Small tables with named rows and columns. After each table, cells are looked up by row and column.

Seba:
fields: Fuforu, Tutoko
Nakepod: [73, 48]
Dobu: [138, 49]
Muna: [81, 45]
Tizo: [18, 72]
Zasav: [73, 3]
Teban: [49, 17]
Reroko: [71, 119]
Sif: [82, 64]
Sasegil: [197, 48]
Beti: [125, 38]

Tutoko of Tizo: 72
Fuforu of Sasegil: 197
Tutoko of Nakepod: 48
Fuforu of Beti: 125
Fuforu of Nakepod: 73
Fuforu of Sif: 82
Tutoko of Sif: 64
Tutoko of Dobu: 49
Fuforu of Teban: 49
Fuforu of Muna: 81
Fuforu of Tizo: 18
Fuforu of Dobu: 138
Tutoko of Beti: 38
Fuforu of Zasav: 73
Tutoko of Zasav: 3
Tutoko of Reroko: 119
Fuforu of Reroko: 71
Tutoko of Muna: 45

Zed
|  | Puf | Sez | Tavurap |
|---|---|---|---|
| Mogedub | 18.9 | 52.8 | 89.3 |
| Zoso | 57.1 | 33.1 | 45.0 |
| Dezegi | 57.3 | 50.5 | 52.5 |
| Beg | 39.1 | 51.8 | 68.9 |

Tavurap of Beg = 68.9
Sez of Beg = 51.8
Puf of Zoso = 57.1
Tavurap of Dezegi = 52.5
Puf of Mogedub = 18.9
Tavurap of Zoso = 45.0
Puf of Dezegi = 57.3
Tavurap of Mogedub = 89.3
Sez of Dezegi = 50.5
Sez of Zoso = 33.1
Puf of Beg = 39.1
Sez of Mogedub = 52.8

Tesok.tsv
	Dup	Forofov	Mav	Gemod	Kor	Belota	Lunu	Lud	Dabu
Donu	456	98	205	33	78	-262	62	-114	182
Rogo	253	-41	33	102	-84	291	300	234	39
Penat	-505	-163	-277	12	-159	552	88	303	-242
Fivafol	223	-47	27	98	-97	295	283	237	38
Sez	170	144	164	-37	171	-448	-189	-278	140

Gemod of Sez: -37
Dup of Donu: 456
Kor of Rogo: -84
Mav of Donu: 205
Dabu of Donu: 182
Lud of Penat: 303
Mav of Penat: -277
Dabu of Rogo: 39
Belota of Fivafol: 295
Dup of Rogo: 253
Dup of Penat: -505
Belota of Donu: -262
Lunu of Fivafol: 283
Forofov of Rogo: -41
Kor of Penat: -159
Lunu of Sez: -189
Mav of Sez: 164
Dup of Sez: 170
Forofov of Penat: -163
Which row has the largest Belota? Penat

Biv =
|  | Siros | Satifo | Des | Pezis |
|---|---|---|---|---|
| Rosiruk | 120 | 44 | 123 | 197 |
| Gebe | 168 | 110 | 176 | 131 |
| Gigine | 201 | 128 | 199 | 128 |
| Dut | 54 | 88 | 65 | 162 |
| Rilo | 133 | 70 | 142 | 167 |
| Lol | 4 | 43 | 2 | 208 |
| Sededar | 1 | 89 | 15 | 171 |
| Sos | 182 | 111 | 171 | 144 |
| Govoga | 129 | 56 | 122 | 177 |
| Velum | 42 | 130 | 47 | 122 |
| Bol | 177 | 163 | 190 | 93 |

Siros of Rilo: 133
Des of Govoga: 122
Pezis of Bol: 93
Siros of Lol: 4
Siros of Dut: 54
Pezis of Govoga: 177
Satifo of Gebe: 110
Satifo of Lol: 43
Pezis of Velum: 122
Pezis of Gebe: 131
Des of Dut: 65
Siros of Gebe: 168
Pezis of Sededar: 171
Des of Sededar: 15
Siros of Sededar: 1
Des of Gigine: 199
Satifo of Velum: 130
Siros of Velum: 42
Which row has the largest Satifo? Bol

Voletin
|  | Lozaz | Samodos | Funeve | Serod |
|---|---|---|---|---|
| Varoge | 1.0 | 1.0 | 1.2 | -9.1 |
| Panep | 1.5 | 1.3 | 3.5 | 8.3 |
| Kov | 1.1 | 1.5 | 7.2 | -2.0 |
| Buk | 1.0 | 1.3 | 7.1 | -2.6 |
| Movik | 0.8 | 1.0 | 1.2 | -8.0 |
| Zupudip | 1.2 | 0.9 | -7.4 | 1.3 |
| Zug | 0.7 | 0.9 | 0.8 | -7.7 |
| Favugas | 1.4 | 1.4 | 6.0 | 6.3 |
| Sil | 1.1 | 1.3 | 6.9 | -2.7 |

What is the Serod of Buk in Voletin? -2.6
What is the Samodos of Movik in Voletin? 1.0
What is the Serod of Varoge in Voletin? -9.1
What is the Lozaz of Kov in Voletin? 1.1
What is the Samodos of Panep in Voletin? 1.3
What is the Serod of Zug in Voletin? -7.7
What is the Lozaz of Zupudip in Voletin? 1.2
What is the Funeve of Varoge in Voletin? 1.2
What is the Samodos of Zug in Voletin? 0.9
What is the Funeve of Buk in Voletin? 7.1
What is the Lozaz of Sil in Voletin? 1.1
Which row has the largest Funeve? Kov

Mepi.csv
,Muma,Lepom,Gup,Tosiv,Fuzopeb
Tuvuti,138,142,140,145,76
Kibo,147,144,136,147,59
Rovovak,142,143,141,143,96
Vobopib,136,138,144,140,238
Dur,153,143,143,140,200
Kevul,139,142,145,139,163
Vivuru,151,143,143,140,188

What is the Fuzopeb of Tuvuti in Mepi? 76
What is the Fuzopeb of Rovovak in Mepi? 96
What is the Tosiv of Dur in Mepi? 140
What is the Lepom of Vobopib in Mepi? 138
What is the Fuzopeb of Dur in Mepi? 200
What is the Tosiv of Kevul in Mepi? 139
What is the Gup of Dur in Mepi? 143
What is the Tosiv of Vobopib in Mepi? 140
What is the Muma of Kibo in Mepi? 147
What is the Tosiv of Kibo in Mepi? 147
What is the Gup of Kibo in Mepi? 136
What is the Muma of Vivuru in Mepi? 151
What is the Gup of Rovovak in Mepi? 141
What is the Lepom of Dur in Mepi? 143
What is the Gup of Vobopib in Mepi? 144
What is the Gup of Kevul in Mepi? 145
What is the Gup of Vivuru in Mepi? 143
What is the Fuzopeb of Kibo in Mepi? 59
What is the Fuzopeb of Vivuru in Mepi? 188

